Each path below is one point turned by a fixed rotation once a step. After each direction that follows a path, write how fast that rotation turns it, in degrees each step (0 if it stays still).
Each turn is a multiple of 5 degrees from 10 to 175, or 0.
Each row of a path follows its step; steps can be skipped.
Path 1:
step 0: [-0.32 -0.46 -0.94 -1.07 -0.08  0.65 -1.19  1.29 -1.70 -0.67 -0.37  0.51
 -0.14 -0.83 -1.40  1.29  0.15  0.46 -2.44  1.05 -0.26 -2.52  1.46  1.23
  0.03 -1.69 -1.17  2.33  0.23 -0.12  1.55 -2.20  2.02 -0.06 -0.20  0.90
  1.16  2.46 -1.65  0.52 -0.37 -0.93  1.59  1.85 -0.55 -0.36  0.28 -1.21
 -2.44 -0.01  0.32  0.18 -0.70]
step 1: [-0.84 -2.09  0.54  2.60 -1.31  1.61  1.31 -1.26  0.22  0.87 -1.94 -0.03
  1.15 -0.09 -1.81  1.33 -0.17 -1.26 -0.46 -0.05 -0.03  0.56 -0.42 -2.65
 -0.13 -1.10  0.36 -0.15  1.55  1.46  0.62 -0.26  1.93  0.26 -0.74 -0.68
  0.03 -1.42 -0.40 -0.24 -0.66  3.23 -1.93  1.57  0.23 -0.51 -1.77  0.23
 -1.54 -1.55  0.25 -0.45 -0.69]
step 2: [ 0.66  1.48  1.17  1.27 -0.90  0.88 -1.25  0.16  0.14 -0.51  0.96 -1.03
 -1.94  0.12 -1.16 -1.68 -0.74  1.12 -0.17  0.79 -1.33  1.46  1.51  0.16
  1.20  1.51 -1.45 -0.12 -0.13  0.14 -1.04  0.09  2.82  1.36  0.69 -1.77
 -2.06  0.22 -0.49  0.47  0.05  0.10  0.13  0.14 -1.11 -2.00 -0.86 -1.04
  1.34 -0.47 -3.20 -2.86 -0.21]
step 3: [-0.91  0.20  1.44 -0.98 -0.37 -0.63  0.69 -1.54 -0.60 -2.10 -0.65 -1.26
 -0.37 -1.53 -3.22  0.46  0.23 -0.16  0.26  0.60  1.94 -1.62 -0.80 -0.53
 -1.63  2.00 -1.83 -0.23  1.36 -0.01 -1.34  1.24 -0.85 -1.38 -1.23 -1.22
 -0.44 -1.43 -0.19 -1.72  1.78 -1.02 -0.38 -1.04  0.50 -1.86 -0.09 -0.66
 -0.08  3.07 -0.09  0.69 -0.29]
step 4: [-0.64 -1.14 -0.43 -1.04 -0.89  0.79  0.82 -1.67  0.91  0.07  0.60  0.53
  1.48 -0.15  1.09 -2.15 -2.13 -0.71  0.54 -0.25 -1.31  0.26 -1.39 -0.59
  0.02  2.83  0.89 -2.28  1.13  1.09 -1.60  1.57 -0.97 -0.12  0.55  1.60
 -2.46  2.46 -1.03 -0.68 -0.24 -1.73 -0.53  0.20  1.09  0.85  0.39 -1.02
  1.49 -1.17  1.84 -0.73 -1.58]
step 5: [ 0.90  0.21  0.52 -0.04  1.18 -0.31  0.79 -0.30  0.58  0.30  2.67  0.46
  0.71  0.26  0.98  2.17 -0.02  0.34  0.90 -1.51  1.28  0.74  0.04  1.15
 -2.52 -0.57  0.35  1.87  0.71 -2.17 -3.27  0.09  0.23 -0.01  0.89  2.01
  0.77 -0.19  0.00  0.75  0.30 -2.89 -0.98 -1.40 -0.75 -0.79  0.13 -0.04
  1.95 -2.03 -0.80  0.82  1.33]
step 6: [ 0.95 -1.42 -3.01 -1.87  0.31  0.09  0.10 -0.40 -0.11  0.07 -1.98  1.04
 -1.44  2.77 -0.70 -1.47 -2.18  0.05  1.21  0.39 -0.33  0.12  0.23  1.21
  0.54 -0.55 -0.04  0.71  1.10 -3.06  1.73  0.07 -0.81 -0.09 -1.04  0.57
  2.05 -0.32 -0.63  1.35  0.42 -0.42 -0.70 -1.20  0.12  1.17 -0.53  1.37
  1.04  0.72  0.95  2.63 -0.63]
step 7: [-0.80  0.34  1.55 -0.06  0.98 -0.50  0.15 -0.33 -0.01  0.97  0.36  1.31
  2.00  0.23  0.53 -1.19  1.23 -0.39 -0.88  0.30  2.30 -1.00  2.22  0.20
  0.91  1.23  0.68  0.58 -1.39 -0.62  2.43 -1.02  0.45  0.05 -0.84  0.17
  2.02  0.62  1.24  2.16 -1.34 -0.48 -1.12  1.28  3.59  1.64 -0.14  1.00
 -0.33 -2.47 -0.32 -1.24 -0.01]
step 8: [-0.06 -1.20 -0.65  1.71  0.73  1.34 -1.27  2.37 -1.25 -0.58  0.74 -0.32
  1.01  1.08  0.52  1.26 -0.67  1.81  0.57  0.43  0.01  0.22  2.85  1.09
 -0.80 -0.59 -0.03 -0.12  1.66  1.22  0.54  1.01  1.38  0.05  0.88  0.37
  0.70  1.48  2.54  1.51  0.75  1.95  0.59  1.63 -0.22 -1.80 -1.40  1.00
 -2.37  1.81  0.36  0.37  1.35]
step 9: [-1.77  0.36 -0.24  1.19  2.76  1.40 -2.07  0.29 -1.27  0.98 -3.53 -1.21
 -1.17 -1.49  0.57 -0.65  0.14 -0.31 -1.31 -1.00 -0.67 -1.56  0.12 -2.22
  0.38 -0.97 -1.01  2.67  0.49  2.11  1.34  1.74  1.16  0.82 -0.98 -0.09
 -0.23 -0.91 -1.15 -0.06 -0.42 -0.28 -0.27  0.83 -0.62 -0.97  0.10 -0.62
  0.12  0.06 -0.81 -0.35 -1.80]
[ 0.42 -0.14  0.08 -0.02  0.49  0.11  0.24  0.08  0.75 -0.34 -0.40 -0.31
  0.22 -0.57  0.14 -0.51  0.06 -0.60  0.27  0.20  0.24  0.17  0.38  0.54
 -0.49 -0.66  0.42 -0.23  0.22 -0.84  0.18  0.00 -0.47  0.18  0.14  0.08
  0.15  0.45 -0.03  0.03 -0.05 -0.30  0.28 -0.72  0.16  0.19 -0.41 -0.25
  0.14 -0.12  0.46 -0.28  0.17]
45
[-0.36  0.22 -0.11  0.27  0.27  0.02 -0.32  0.35  0.20  0.45 -0.16  0.05
  0.26  0.63  0.15 -0.99  0.34 -0.04 -0.53  0.29  0.11 -0.25 -0.06  0.32
 -0.27 -0.41  0.68  0.69  0.04  0.33 -0.07 -0.30 -0.04  0.39  0.25 -0.22
  0.01  0.14  0.41 -0.34 -0.30  0.02 -0.52  0.06 -0.11 -0.44  0.58  0.61
 -0.26  0.48  0.33  0.17  0.07]
35
[-0.39  0.11  0.02 -0.21 -0.52  0.37 -0.55  0.34  0.10  0.30 -0.46 -0.51
 -0.24  0.07  0.23  0.36  0.44 -0.34 -0.52 -0.30  0.57 -0.43  0.25 -0.33
  0.23 -0.19  0.48 -0.27  0.21 -0.44  0.66  0.06  0.64  0.10 -0.04  0.19
  0.08  0.30  0.09  0.72  0.26  0.36  0.48  0.57 -0.18 -0.07 -0.45  0.30
 -0.06 -0.02 -0.07  0.09  0.43]
45
[ 0.29  0.43 -0.25 -0.69  0.30  0.28  0.24  0.43  0.22 -0.45 -0.14  0.73
  0.42  0.31  0.34  0.19  0.00  0.29  0.30 -0.87 -0.20 -0.18  0.29 -0.02
  0.15 -0.16 -0.26  0.39 -0.04 -0.10 -0.01  0.48 -0.17  0.10  0.07  0.39
  0.24 -0.21  0.23  0.55 -0.08 -0.11 -0.27  0.14  0.58  0.69  0.10  0.88
 -0.03  0.33  0.07 -0.22  0.26]
40
[ 0.59  0.03 -0.46 -0.24 -0.39 -0.07  0.41  0.00  0.10  0.21  0.22  0.47
  0.07  0.04 -0.72 -0.01 -0.17 -0.43  0.26  0.61  0.26  0.19  0.13 -0.10
  0.35 -0.21 -0.06  0.50 -0.07  0.03  0.12 -0.76  0.31  0.11  0.09 -0.55
  0.35  0.18 -0.59  0.12 -0.10  0.19 -0.24 -0.04 -0.10  0.10 -0.42  0.81
 -0.23 -0.87 -0.17  0.29  0.47]
65
